(in the rows, 128 means zero)
Each path below is one point turned by a fixed rotation once a step. After each direction that follows a path, write how fast that rotation turns it, in degrees per step (0 if it stays still).
Each turn is a multiple of 5 degrees from 10 to 175, or 0.
Each row of a path follows its step; steps can be skipped.
Path 1:
step 0: [125 138 136 132 134 145 115 123 123 117 125 126 130 126 129 129 128 138
 144 140 128 123 130 133 124 127 123 131 125 137 126 125 128]
step 1: [128 127 126 137 140 130 117 114 121 133 120 145 133 127 124 136 129 124
 122 131 127 132 119 131 124 132 132 119 135 130 123 118 125]
step 2: [128 132 138 115 125 140 123 129 124 120 134 145 134 137 128 134 132 122
 134 130 125 130 127 136 120 124 132 136 118 130 122 121 131]
step 3: [133 135 121 132 139 135 118 123 112 129 134 124 139 136 121 123 136 125
 130 138 135 128 119 120 132 130 135 120 123 133 123 125 130]
step 4: [128 122 127 127 134 136 112 120 115 125 126 134 135 128 128 128 129 124
 136 129 120 126 130 149 124 130 119 129 125 122 135 132 132]
step 5: [127 130 127 128 126 140 126 111 124 121 124 141 130 135 119 128 127 129
 133 134 137 127 120 125 132 117 127 125 131 143 132 116 128]
step 6: [133 136 137 127 144 141 115 128 124 126 130 133 129 126 130 125 131 130
 123 141 116 136 129 133 116 127 127 125 126 134 120 125 128]
step 7: [127 129 120 121 131 132 115 121 117 126 129 146 146 131 135 131 127 125
 124 125 139 128 114 127 127 131 133 128 128 125 127 125 132]
step 8: [127 129 136 125 133 141 122 119 122 121 131 129 135 133 118 128 137 132
 139 145 130 119 131 135 127 128 131 139 117 124 124 127 126]
step 9: [130 126 125 136 143 133 118 122 112 138 127 137 139 133 123 132 131 128
 130 127 120 124 124 126 133 124 124 114 129 137 136 121 126]
[129 132 128 126 127 126 131 128 124 129 131 130 129 129 131 126 131 128
 125 128 130 133 127 126 127 128 129 131 125 125 124 131 130]  80
[126 126 124 130 126 131 131 129 130 129 129 132 132 125 132 127 130 126
 128 123 127 127 128 132 126 126 129 126 127 127 130 127 129]  135
[127 127 127 128 128 129 130 128 122 128 123 126 128 130 125 125 127 128
 130 125 128 127 131 127 127 123 124 126 127 126 128 131 128]  70
[128 135 127 126 128 124 125 130 128 129 127 130 129 126 125 130 127 128
 126 126 124 130 128 130 130 125 128 128 128 124 133 128 125]  140
Path 2:
step 0: [132 118 126 132 134 126 144 128 129 130 134 128 122 135 123 121 129 138
 127 122 124 126 126 128 122 128 128 131 133 129 144 123 135]
step 1: [132 122 128 130 144 129 119 130 123 129 130 143 122 124 127 136 131 128
 131 132 122 131 136 126 125 130 128 121 128 122 135 121 116]
step 2: [125 133 119 128 132 128 129 134 129 116 121 132 133 120 124 128 126 132
 126 129 129 129 128 114 121 125 133 143 142 127 126 121 125]
step 3: [137 121 137 135 135 127 137 131 135 129 126 139 132 141 125 119 131 140
 128 127 127 128 119 134 124 134 128 135 134 125 129 124 130]
step 4: [130 126 132 135 138 131 123 119 126 127 125 133 130 118 125 132 142 132
 130 127 116 127 139 130 123 130 124 125 132 118 138 133 126]
step 5: [128 121 122 129 139 121 137 135 126 123 124 130 124 122 127 129 120 134
 127 125 125 120 134 116 120 118 130 134 135 139 131 126 126]
step 6: [130 121 125 127 140 126 135 128 131 132 133 145 125 136 123 128 130 132
 126 131 134 126 125 131 130 136 133 138 129 117 127 117 123]
step 7: [129 130 125 132 131 131 123 126 122 117 123 130 132 121 123 125 133 134
 127 123 116 137 125 125 121 135 128 125 138 116 141 121 128]
step 8: [135 124 136 140 135 123 126 139 132 129 127 136 132 131 130 127 123 135
 134 129 126 125 132 118 115 119 129 129 138 136 129 128 127]
step 9: [129 128 127 128 137 132 135 127 132 129 123 138 120 128 122 130 141 134
 129 135 127 121 135 133 129 130 132 145 133 122 126 131 122]
[128 125 130 126 133 127 123 131 131 127 129 128 126 132 131 124 126 129
 130 129 133 125 129 129 129 129 125 126 128 126 128 130 129]  140
Path 3:
step 0: [131 142 131 131 134 135 121 128 125 130 130 116 137 127 131 130 116 124
 124 124 130 133 136 131 126 129 121 127 113 127 133 132 134]
step 1: [127 135 130 124 123 135 130 137 115 129 127 127 126 125 132 138 108 129
 122 134 129 124 129 127 127 126 126 124 131 119 133 134 132]
step 2: [129 135 116 121 124 130 127 126 121 132 126 121 129 138 129 132 114 128
 129 125 131 125 131 133 133 125 122 114 120 129 125 130 117]
step 3: [128 122 120 128 130 122 122 138 123 128 135 114 139 128 130 135 120 135
 135 133 135 128 134 129 128 133 124 118 131 121 134 129 131]
step 4: [128 128 119 135 128 129 134 130 115 132 126 120 122 133 116 129 123 129
 131 140 126 132 126 132 129 136 119 121 134 125 138 128 122]
step 5: [124 133 121 125 123 124 135 129 126 137 138 119 130 128 120 129 132 138
 125 127 140 139 122 129 122 129 121 116 123 131 133 131 126]
step 6: [131 130 131 135 131 127 125 129 126 130 139 126 119 135 118 126 123 138
 128 132 134 139 131 122 132 134 115 125 125 118 129 128 138]
step 7: [128 142 135 134 124 132 139 126 125 138 134 127 128 135 122 130 120 132
 134 128 127 129 123 132 119 124 117 123 132 129 129 121 136]
step 8: [131 134 130 129 128 119 131 127 124 139 122 125 131 131 118 130 124 133
 126 118 135 128 127 128 132 117 126 121 122 114 126 130 139]
step 9: [135 129 127 124 125 125 130 125 117 134 136 130 125 128 128 132 121 134
 138 126 125 130 139 127 135 115 123 126 130 124 137 116 137]
[131 124 125 127 132 125 130 129 127 129 130 130 130 130 133 131 127 126
 126 127 127 125 128 131 130 128 127 126 131 127 131 130 124]  45
Path 4:
step 0: [123 124 142 132 132 137 115 134 113 133 123 126 127 131 129 125 129 122
 131 130 130 123 125 116 132 123 139 128 133 131 122 124 117]
step 1: [125 124 135 124 130 132 131 128 138 141 123 127 122 136 125 128 132 126
 128 131 119 129 131 121 123 126 117 127 136 143 112 130 132]
step 2: [130 129 133 135 140 134 130 127 122 133 120 125 118 120 134 136 125 122
 129 130 118 124 123 115 133 134 142 131 126 138 127 129 124]
step 3: [116 128 123 129 131 128 128 129 126 141 129 120 124 131 134 118 140 138
 131 136 113 122 126 126 125 127 121 126 132 140 129 135 124]
step 4: [123 131 138 135 135 135 141 132 115 134 128 128 126 131 129 128 117 126
 118 125 115 127 125 125 132 126 136 130 133 130 134 135 136]
step 5: [120 138 125 137 133 124 125 126 124 126 121 127 126 126 130 109 128 132
 137 130 117 126 134 125 132 131 126 125 140 128 116 137 127]
step 6: [120 122 136 132 124 132 136 125 125 128 131 122 113 132 124 132 109 137
 132 135 123 127 124 126 127 120 134 137 138 128 126 131 127]
step 7: [126 138 144 132 134 129 120 127 126 132 125 126 121 130 122 121 131 130
 135 121 126 120 132 122 133 137 118 131 139 124 129 137 117]
step 8: [115 118 141 135 128 138 126 126 133 131 129 129 121 133 136 126 130 131
 127 125 127 135 124 124 128 115 136 136 133 131 117 129 123]
step 9: [132 131 141 130 125 130 129 126 134 144 116 114 127 121 129 129 126 124
 127 128 128 127 139 118 133 132 125 124 136 134 124 136 126]
[126 124 129 127 127 127 128 125 124 125 130 129 128 127 131 130 126 124
 126 127 128 128 124 124 127 128 133 131 130 126 130 125 130]  175
Path 5:
step 0: [125 120 124 131 118 115 117 128 124 125 122 131 134 128 126 117 128 122
 126 134 129 129 136 130 110 132 133 119 109 128 119 132 133]
step 1: [128 116 107 122 126 123 124 127 127 130 130 136 137 118 139 131 125 120
 129 132 131 130 132 142 117 141 128 123 134 122 126 123 123]
step 2: [126 129 129 125 108 124 128 128 125 143 124 127 138 119 130 117 124 125
 125 141 122 135 132 133 117 135 121 117 120 134 125 124 134]
step 3: [133 111 124 125 116 134 128 124 122 135 132 126 125 124 136 130 133 127
 123 130 130 142 145 134 117 140 132 129 131 118 123 129 120]
step 4: [129 121 129 128 110 124 116 122 141 137 127 131 126 128 128 127 123 126
 129 141 128 137 135 122 114 131 127 115 138 135 126 117 132]
step 5: [127 121 114 130 107 131 121 131 135 127 128 129 123 129 124 128 134 125
 122 126 129 136 138 128 118 143 136 127 118 115 138 126 125]
step 6: [140 126 113 132 124 128 117 123 134 137 117 127 123 130 135 125 123 115
 131 131 139 134 133 130 118 139 128 123 130 135 126 121 142]
step 7: [124 125 118 137 128 124 127 136 134 139 121 125 128 125 123 132 129 121
 116 136 129 140 137 131 122 143 125 119 114 126 134 123 117]
step 8: [134 126 116 143 127 136 124 112 136 135 129 128 129 124 132 126 133 123
 122 136 128 136 134 142 117 136 134 120 128 131 116 133 136]
step 9: [120 128 121 135 120 128 122 129 127 146 122 132 125 130 120 130 127 120
 127 152 130 130 133 135 122 137 132 130 133 128 131 129 113]
[127 125 126 126 131 125 129 129 130 130 127 130 128 133 129 130 127 127
 131 128 125 130 126 126 128 128 123 122 131 128 130 129 124]  130
[127 132 124 127 123 131 128 125 129 126 127 130 129 129 126 127 129 127
 130 129 126 123 123 132 127 129 127 129 130 126 131 128 127]  95
[129 127 124 130 127 130 128 129 129 125 129 127 130 130 133 129 125 130
 123 124 128 129 129 130 131 128 129 129 131 124 125 128 126]  160
Path 6:
step 0: [123 127 128 120 114 128 124 137 120 125 130 130 134 119 128 135 120 125
 121 127 117 125 139 142 133 138 126 123 128 125 120 140 125]
step 1: [118 115 127 122 110 136 135 131 128 132 126 133 133 131 122 129 131 127
 131 135 124 130 136 126 124 127 130 115 127 138 131 142 122]
step 2: [127 127 122 128 125 131 127 123 130 127 114 138 129 126 117 142 123 121
 118 134 124 132 136 127 129 125 122 118 129 127 144 139 135]
step 3: [130 116 129 119 123 125 122 126 132 124 131 138 126 124 114 128 129 120
 127 119 118 138 132 122 124 134 129 125 129 111 134 138 129]
step 4: [115 118 127 122 125 122 141 117 127 134 126 130 121 119 129 128 132 122
 121 134 118 133 132 126 121 138 131 139 127 125 132 140 130]
step 5: [127 132 126 116 124 134 126 125 129 128 124 113 138 111 121 134 128 129
 121 130 117 134 130 132 113 133 130 130 132 129 130 135 133]
step 6: [124 123 131 127 125 130 122 127 120 143 130 122 134 131 120 139 122 124
 128 131 120 134 134 129 119 142 137 118 116 126 123 134 126]
step 7: [120 127 131 120 120 133 126 126 129 143 137 133 123 118 124 144 122 120
 127 132 135 134 131 131 134 126 135 121 133 134 127 144 132]
step 8: [125 119 119 118 120 126 136 143 127 131 130 131 123 128 115 141 124 124
 121 120 121 133 124 137 125 128 131 120 132 129 139 129 132]
step 9: [119 126 131 122 120 125 126 126 129 131 125 131 123 132 120 141 141 126
 129 128 116 137 129 121 132 143 129 127 134 130 145 129 123]
[127 122 130 127 131 131 128 124 132 124 125 130 130 127 128 126 127 127
 127 130 129 128 127 125 125 129 127 131 127 125 129 127 130]  45
[128 132 132 129 127 127 129 130 125 124 129 128 126 123 129 127 132 128
 127 127 127 129 128 128 124 131 128 132 125 128 130 127 125]  65
Path 7:
step 0: [121 134 114 130 119 135 114 129 128 124 128 116 120 119 135 134 131 126
 123 139 138 138 129 128 126 136 129 126 134 136 122 128 128]
step 1: [115 139 114 121 122 126 123 131 130 125 129 132 124 120 128 133 113 124
 121 125 131 124 121 137 117 120 123 117 126 131 133 132 124]
step 2: [124 134 134 123 125 125 134 126 131 117 129 128 112 126 134 130 124 118
 123 127 122 125 124 115 133 130 121 108 122 127 134 118 127]
step 3: [133 131 133 119 116 136 130 124 142 121 119 124 124 126 129 126 141 122
 131 133 123 129 128 137 127 138 117 118 127 122 130 136 121]
step 4: [121 113 118 110 129 132 127 137 134 120 128 128 124 133 117 123 128 128
 140 127 125 119 124 136 128 133 121 126 122 128 123 131 131]
step 5: [137 124 114 117 119 127 130 135 119 124 131 131 115 144 133 125 131 121
 128 124 125 137 127 122 126 137 128 134 120 131 120 119 128]
step 6: [135 135 118 114 120 136 127 132 123 128 122 136 137 127 128 128 125 120
 121 133 133 136 126 139 143 134 130 131 135 122 127 118 124]
step 7: [126 128 124 123 137 129 132 140 134 128 131 128 125 124 130 123 113 122
 131 126 133 132 133 140 131 136 140 124 122 121 145 118 134]
step 8: [127 135 125 128 122 129 124 131 137 114 126 122 120 137 141 132 129 130
 136 135 143 133 140 119 132 130 136 127 126 122 138 127 132]
step 9: [132 133 116 123 123 131 128 114 134 111 131 127 130 126 130 133 118 139
 124 127 141 127 125 136 131 135 128 127 129 129 129 144 131]
[128 128 124 131 130 129 128 127 129 126 125 131 128 128 127 126 130 125
 126 123 132 126 132 128 125 131 125 126 132 126 127 125 129]  0
[125 129 128 132 129 126 125 129 129 124 127 129 133 131 131 127 126 132
 127 127 127 133 129 131 131 129 128 129 125 128 128 126 130]  35
[125 129 127 125 133 127 125 132 129 128 131 128 130 125 128 128 128 126
 131 124 128 125 129 130 125 126 126 131 124 128 131 128 127]  120
[128 124 121 127 127 128 124 126 126 128 128 131 125 128 131 128 130 131
 126 126 128 128 124 127 128 126 129 131 129 132 128 130 128]  80
